In the rows, zero is written as 128.
The rows of D fall into several groups, which share some directions, and each row is roughly a mix of its group's hidden directions.
D:
[[143 132 142 106 161 126 108  75 122 119  74  99  99  63 140]
 [103  70 109  89 114 112 120  90 133 143 107 162  85  87  96]
 [175  89 149 124 108 155 138 106  47 142  95 123 131 146 145]
 [157 102 177 146  92 169 151  85 155 137 114 143  79  97 141]
 [125 195  96  83  89 114 131 136 107 129 154  85 146 130 167]
 [148 115 113 161 169  93 121 158 137  94 145 140 167 165  65]
 [133 103  93  84 164  83 109  85 115 137 159  90  82 123 116]
 [ 99  90 128  45 139 147 108 114 151 156 102 104 108  94 130]
 [ 95 195 137 134 131  75 104 163 123 115 130 161 166 161 142]
 [ 83 128 117  96 153  75 144 104 141 117 190 157 102  98 109]
 [150 133 126 127  69 195 108 147 127 149 123  97  87 128 171]
 [ 89 169 110 124 147  88 126  99 135 147 101 156 133 144 204]
 [165  98  67 145  78 124  98 110  71 153 124 132 131 110 132]
 [ 96 105 138 133 146 161 138  90 132 175  73 157 126  92 175]
 [122  71 165  69 136 103 108 116 145 119 126 106  68 128 105]
 [128 103 112 102 118  64 112 132  93  89 108  99 176 166 151]
 [114 154  65 121 119 102 122  94 149 149 149 164  87  84 163]
 [146  98 117 137 138  99 122 124 188 134 161 129  69  77  94]
 [113 134 120  60 143  81  89  94 127 126 121  96  91 153 162]
 [ 89 136 121  93  77 119 116 122 196 145 130 114  98  81 108]
 [121 111 182  95 161 113 120 105  82 112 118  74 140 178 128]
 [130  53  95 108 161  76 104  96 123 127 113 164 133 139 140]
 [166  77 120 102 167 150 122 125 141 175 112 107  63 133 116]
 [131 148 173 135 147 117 139 171 152 139 123 151 181 180 179]
 [116  75  88  76 109  91 121  99 128 106 116  90 157 163 110]
 [121  87 184  76 126 173 107 152 168 131 120 109 104 134  97]
 [ 73 144 160 104 160 134 154 154 137 107 154 140 190 131  85]
 [116  85 126 100 167 192 111 112 150 169  96 105 110 105 101]
 [113 118 179 133 164  91 133 158 121 102 127 109 151 207 124]
 [119 182 140 151 139 145 140 132 128 144  62 128 187 158 160]
 [ 92 182 147 155 146  86 133 131 132 106 126 165 154 181 167]
 [ 93  75 115 137  64 135  98  80 150 129 121 167 119 124 153]
 [ 90  72 184  97 164 123 127 134 143 144  82 122 121 158 153]
 [132 137 143 116  92 161 116 136  53 149  95 127 190 139 117]
 [ 92 160 146 106 160 112 153 106 159  96  93 124 117 197 155]
 [155 163  88 119 188 107 117  86 109 130 100 108 107  87 160]
 [122 126 177 170  64 182 128 152 121 109 133 100 123  98 143]
 [166 152 158 153  95 177 130 131 103 198 132 121 133 101 158]
 [110 130  99  86 167  88 100 154 184 119 150 117 105 161  91]
 [145 137 153 166  77 163 114 152  81 121 127 102 184 161 126]
 [112  69 162 114 129 137 162 172 111 103 150 140 146 182  92]
 [144 170 198 165 155 173 172 149 128 141 125 137 153 130 124]
 [ 79 166 171 123 165 111 142 140 119 113 131 122 172 190 147]
 [101 144  98  94 186  73 111 131 169 139 134 134 110 176 129]
 [142 140 105 106 150  89 126 106 156 201 101 142  70 121 126]
 [118 170  78 184 156 135 128 171 158 124 161 141 140 124  85]
 [122 185 151 172 139 135 148 183 119 105 147  96 168 132 164]
 [ 58 105 156 108  84 123 120 113 156  97  88 118  90 129 106]
 [135 160 106 131 120 148 122 112  70 123 118 120 190 195 138]
 [157 123  96 155 151 117 155 102  58 124 112 150 165 178 116]
 [120 125  77 126 173  69 137 121  97  89 123 122 139 183 143]
 [159 157 109 174  74 162 110 126  89 123 129 139 137 134 189]
 [144  87  87 119  90 170  99 132 144 167 153  93 162 130  86]
 [122 128  97 104 109  71 111  83 116 109 166 164  90  90 154]
 [141 133  64 150 164 104 104 102 125 109 146 103  92  75 160]
 [163 139 123 134  86 205 111 142 108 145  86  94 154 123 148]
 [112 140 158 137  90 157 154 144  76  73 131  89 161 139 165]
 [139 132 115 134 135 112 161  51  87 147 114 180 157 157 121]
 [121 120  87 100 163  48 101 130 131 120 150 117 120 172 154]
 [133 144  71 127 169  98 133 113 187 136 184 152 104 136 133]
 [168 120 143 134 203 111 147 106  96 150 119 133 112 158 181]
 [162 171 119 123 212  87 138 148 141 116 137  93 127 143 119]
 [122 153 170 144 116 166 151 178 128 111 107 125 201 148 105]
 [122  71  98 115  77 152  97 100 146 112 142 141 107  79  93]
 [ 95  99 176 153  91 134 134 151 117  79 101 108 136 186 147]
 [138 159 125 151 161 120 187  97  68 123 105 147 142 177 136]
 [153  97  82 121 163  95  97 134 152 131 161 101  73 156  95]
 [112 132 176 113 126 149 161 160 113 110 123 126 168 208 111]
 [152 119 120 139  81 168 141 105  82 161 108 114 126  87 186]
 [150 166 147 178  84 120 192 121  89 140 120 126 145 107 160]
 [113  69 136 146 104 100  81 140 118  79 124  92 154 158  94]
 [141  90  93 133 120 108  98 124  70 122 108  97 104  70  92]
 [136  94 106  83 112 173 111 130 163 168  96 105  90  82 122]
 [117 165  92 167 147 122  94 182 159 132 145 169 106 112  86]
 [ 98 137 170 141 143 115 133 177 137  74 123  89 151 185 140]
 [148 147 206 135 117 167 165 142 103 141 113  97 167 136 154]
 [124  99 141  82 111 136  86 140 183 160 147  81 102  99 156]
 [ 94 144 217  95 115 156 130 149 170 114 119 137 130 126 109]
 [115  80 199 101 104 150 124 128 125 145  86 165 159 113 148]
 [144 161  98 144 155  99 116 136  93 101 124  85 162 197 112]
 [ 87 140 204 107 122 177 144 120 153  96 135 149  96 112 134]
 [126 100  62 102 153  77 131  75 108 126 119 133 101 161 140]
 [140 110  56 151 135  78 115  92 148 117 151 132  96 171 110]
 [128 133 181 112 154 109 109 129 100  82 131  94 151 194  99]
 [124 131 114 127  85 143 109  56 143 161  93 164 110  99 166]
 [132 136  76  92 104 136 114  95 117 170 114 109 104  87 188]
 [107 152 111 121  92  80  93 124 156 138 137 136  92  68 175]
 [110  98 107 110  72 125  96 112 182 126 141 130 119  66  98]
 [133 155 154 153 106 142  97 130 147 159 152 163  98  58 168]
 [114 149 149 127 169  94 152 132 138 102 116 148 193 184  93]
 [150  69  99 116 166  74 108 113 155 134 140 141  93  91  99]
 [139 120 161 165 107 108 118 170 131 107 130 107 171 205 115]
 [105 184 121 152 157 115 179 149  90  88 122 107 128 169 156]
 [106 156 194 131 140 117 166 126 108  72 121 128 168 147 165]
 [104 131 176 119 102 156 130 164 159 163 133 166 145  74 168]
 [123 105 141 109 199 112 145  98 175 122 120 168 118 154  82]
 [122 150 134  75 125 107 117 169 186 111 140  96 101 151  77]
 [ 79 113 169 120  97 143 101 158 149 131 126 157 188 125 175]
 [146 131 104 146 149  91 150 149 110 110 206 100 129 150  80]
 [ 94 151 207 157 134 161 161 106 111 107 123 160 151 123 108]
 [156  99 173 150  72 164 166 121 141 159 123 160  86 116 120]
 [136  87 146 108  99 168 124 120 158 166 173 181 153  99 105]
 [118 113  64 104 105 112 133 149 162 162 163 139  88  87 162]
 [143 171 177 167 140 122 134 121  98 133 135 164 132 100 198]
 [151 101  66 158 156  97 112 120 138  94 185 103 105 135 105]
 [ 86 122 146  60 138 108 150 119 144 119 167 125 119  82  80]
 [134 127 129 120  93 159 132 159  97 153 162 145 188 167  75]
 [145 180 141 183 168 158 151 192 111 134 132 116 109 131 140]
 [ 52 123 156  64 172 134 132 132 162 147 125 123 129 136 136]
 [117 195 113 171 163  88 122 147 152 137 163 148 158 124 163]
 [106 140 153 104 179 108 139 172 125  92 128 105 169 189 118]
 [144 133  55 133 126 101 150  83  98 145 115 146  83 167 109]
 [135 146 109 128 155 100 136 140 183 117 149 132 104 122  41]
 [139  53 142 109 163  98 136 105 136 135 100 168  97  98 159]
 [115 107 157 181 129  98 171 110 137 131 109 200 121  95 138]
 [113 151 126 151 134 201 147 170 128 157 111 115 190 142 141]
 [ 89 118 189  96 152 114 142 152 152  93 151 132 138 144  67]
 [122 155  97 124  90 130 118 135 176 189 153  80 119  88 148]
 [156 136 127 149 117 123  97 167 133  89 181 107  96 191 104]
 [174 108 202 134 139 120 122 153 186 153 137 147 160 130 124]
 [142 106 108 150 168 180 155 169 132 110 137  87 136 160  75]
 [191 142 135 181  99 112 151 155 102 102 151  99 133 153  89]
 [138  89 185  85  96 142  80 138 166 157 115 140 141 110  98]
 [105 133 121 167 128  88 154  92 111 118 165 198 122  95 155]
 [151  75 140 123 104 156 135 153 118 148 174 142 123  84  64]
 [181 110 125 147  92 162 141  75  70 145  98 127 106 124 113]
 [102 165 105 167 117 123  93 154 124  78 152  72 159 156 145]
 [177 118 117 154  54 160 134 133  84 130 131 122 131  92 161]
 [108 168  67 154 151  63 144 116 121 105 130 153 156 154 119]
 [161  46 104  98 105 143  95 108 106 138 122 101  95 112 137]
 [162 125  52 129 162  95 106  97 108 130 148 109 105 103  90]
 [109  80 148 151  74 140  72 110 164 100 148 125 166 140 129]
 [136  62  72 116  94 120 121  86  91  93 115 128 108 115 111]
 [157 142 144 148 115 150 152  77  63 164 107 178 116 128 143]
 [166 106 103 124 124 136 138  97  91 166 113 144  82  57 116]]

Here is one row of each group, with its name. Which group are the others in?
[159 109 116 142 161 109 151 150  62 112 119 120 155 196 132] : B
[157  99 104 111 135  99  87  94 139 182 139 131  92  97 180] : R
[149 119 181 169 110 175 153 137  81 137 100  97 152 153 153] : Z

[123 107  97  96 119  80 142  88 118 157 146 123  77  82 168] : Z
[164 128  90 167 103 127 121  92 128 142 130 117  62  70 126] : B
[161 175  85 129 191  87 135 122 133 125 141 110 134 180 115] : B
[102 153 186 101 126 136 161 141 105 123  62 124 139 178 133] : B
[203 135 145 142 109 177 140 110  83 166 133 134 157 124 107] : B
[154  96 166  91  60 122 148 150 127 108 113 120 129  76  99] : Z
[ 73 166  95 124 121 128 128 144 117  83 146  92 143 191 104] : B
[153 116 172 150 144 128 156 165 103  85 126  81 131 183  98] : B
[128 113  79 139 138 140  94  84 133 164  95 158  98 107 187] : Z
[157  89 130 112 112 159 164 101  96 165 119 163  83  82 105] : B
[136 105 137 185  71 126  81 153 117 106 140 101 174 154 130] : B
